Each row has a name. Each piece below is followed by the name of the row it came from, unless a question asks for something else. Each question is about the rows just above it. Places in a row count from 1.

(101): [130 105  83 173 135 116 124  77 129 143]
(194): [145 103 110 113 139  91 108  73 113 160]
(167): [124 107 122 163 181 152  84 154 182 166]
(210): [130 105  83 173 160 116 124  77 129 143]
Print row (210). : [130 105  83 173 160 116 124  77 129 143]
Print row (101). : [130 105  83 173 135 116 124  77 129 143]
Which entry of (101) is missing from [124 130  83 143  77 173 129 116 105]? : [135]

(64): [ 78 103 171  98  90  93 140 110 164 118 157 145 133 142 118 175 101 133
 152  80 132  76 139 133 116  78]
(52): [164 105 172 105 153  87  86 172 112 175 160 149 133 133  87  80 110 101
 134 115  88  99 168 127 174 111]
(173): [166  96 158 174 169  81 165 155 150  90 129 123  82 136  89  80 158 105
 131 170 125  98  86 130 128  89]
(210): [118 135 103 109 143 130  78 125 106 110 152 162 140 172 176 149 114 122
 120 175 130  82 155 132 156 170]
(181): [ 87  84 104  88 122 161 122 141 131 174  92  95 168 175 100 122 113 124
 124 156 114 172 126  89 100 105]
(101): [155 177 124 157 119 151  79 110 156 108 109 136 108  88 125 108 162  96
 163  98 128 153 146  88 172 123]
(194): [124 108 124 106 143 123 105 115 171 142  85 156 139 120 114 177 129 157
 125  89 138  82 118 100 169  99]
(122): [129  88 117 127 110 117 103 101 167  95 122 149 107  79  91  89 131  99
  85 168  83 130 167 139 172  99]
(2): [177 117 159 165 163 161 152  86 141 139 158  94 102 146 121 119 143 107
 161 102  81  84  83 139  81 128]
(167): [104 177 144 101 117  98 157  99 160 154  84 172 156 134 136 150 112 141
 176 122  84 138 177  93 120 100]
(98): [104 107  92 177 118 122 115 152  85 174 174 137 113 114 113 177 153 150
 143 111  80 106  86 127 161 136]
Shuffled (52) with one entry gone: [172  99 105 174  87 149 110 111 175 133  88  86  80 133 172 112  87 101
 168 127 105 164 115 134 153], missing : [160]
(210) without one entry, shuffled: [ 78 118 135 110  82 130 156 106 140 149 114 143 170 103 125 122 120 162
 132 176 130 152 172 155 109]. Gone: : [175]
Print row (194). : [124 108 124 106 143 123 105 115 171 142  85 156 139 120 114 177 129 157
 125  89 138  82 118 100 169  99]
Shuffled (52) with one entry gone: [172  87  80 153 149 127  99  88 164 112 172 105 110  87 175 160 168 111
 134  86 133 101 105 133 115], missing : [174]
The row with [104 107  92 177 118 122 115 152  85 174 174 137 113 114 113 177 153 150
 143 111  80 106  86 127 161 136] is : (98)
Print row (167). : [104 177 144 101 117  98 157  99 160 154  84 172 156 134 136 150 112 141
 176 122  84 138 177  93 120 100]

(64): [146 143 185 119 132 109 123 109  83 163 147 134]
(173): [144 186 185 119 122 109 123 109  83 131 147 134]
(122): [142 151  98 124 122 113 108  99  83 163 132 121]
(173) without one entry, shuffled: [123 109 119 185 131 144 134 109 147  83 122]. Gone: : [186]
Which entry of (122) is missing from [ 83 151  98  99 132 163 124 142 108 122 113]? : [121]
Where in the named rows is [131]? : (173), 10
Print row (122). : [142 151  98 124 122 113 108  99  83 163 132 121]
Shuffled (173) with one entry gone: [147 123  83 109 109 122 119 131 186 134 144], missing : [185]
Row and place of [98] in the named rows: : (122), 3
Where in the named rows is [151]? : (122), 2

(167): [132 123 112 131 121 130 132 125 121 125 126]
(181): [132 124 131 139 133 111 129 111 141 125 158]
(54): [129 127 129 125 116 120 126 109 132 117 146]
(173): [129 127 100 122 134 142 131 129 127 125 164]
(122): [122 127 122 131 128 113 136 154 120 126 182]
Where in the named rows is [112]? : (167), 3
[139] is at row and place : (181), 4
Row and place of [123] in the named rows: : (167), 2
Print row (54). : [129 127 129 125 116 120 126 109 132 117 146]

(98): [106 128  93 153]
(210): [112 102 101 149]
(52): [129 128 129 129]
(167): [169  86 139 140]
(2): [154 129 128 124]
Which entry of (210) is missing from [149 102 112]? : [101]
Row and place of [153] in the named rows: : (98), 4
Print row (98). : [106 128  93 153]
Print row (167). : [169  86 139 140]

(167): [122 129 134 135 129 140]
(101): [117 127 145 139 128 133]
(194): [100 132 129 134 127 165]
(98): [100 132  99 134 128 165]
(52): [129 126 137 135 127 113]
(181): [117 127 145 145 128 126]
(54): [123 128 139 138 128 136]
Which entry of (54) is missing from [128 138 123 128 139]? : [136]
Print row (167). : [122 129 134 135 129 140]
(98) without one entry, shuffled: [134 132  99 128 165]. Gone: : [100]
Which entry of (54) is missing from [123 136 128 128 139]? : [138]
Row and place of [140] in the named rows: : (167), 6
Print row (101). : [117 127 145 139 128 133]

(101): [139 166 142 100 102 137  83]
(181): [126  92 125 153 126 109 182]
(54): [ 86 104 104 113 103  89 121]
(167): [138 164 117 135 128 178 162]
(122): [179  90 106 128 103 133 118]
(52): [164  86 148 135 113  89 133]
(2): [149  83 104 140 115 146  88]
(64): [115  83 131 173 121 129 161]
(210): [162 129  90 128 152 162 160]
Print row (122). : [179  90 106 128 103 133 118]
Which entry of (122) is missing from [179 128  90 118 106 133]? : [103]
Row and place of [131] in the named rows: : (64), 3
Print row (64). : [115  83 131 173 121 129 161]
Print row (2). : [149  83 104 140 115 146  88]
Which entry of (181) is missing from [ 92 182 126 153 126 109]? : [125]

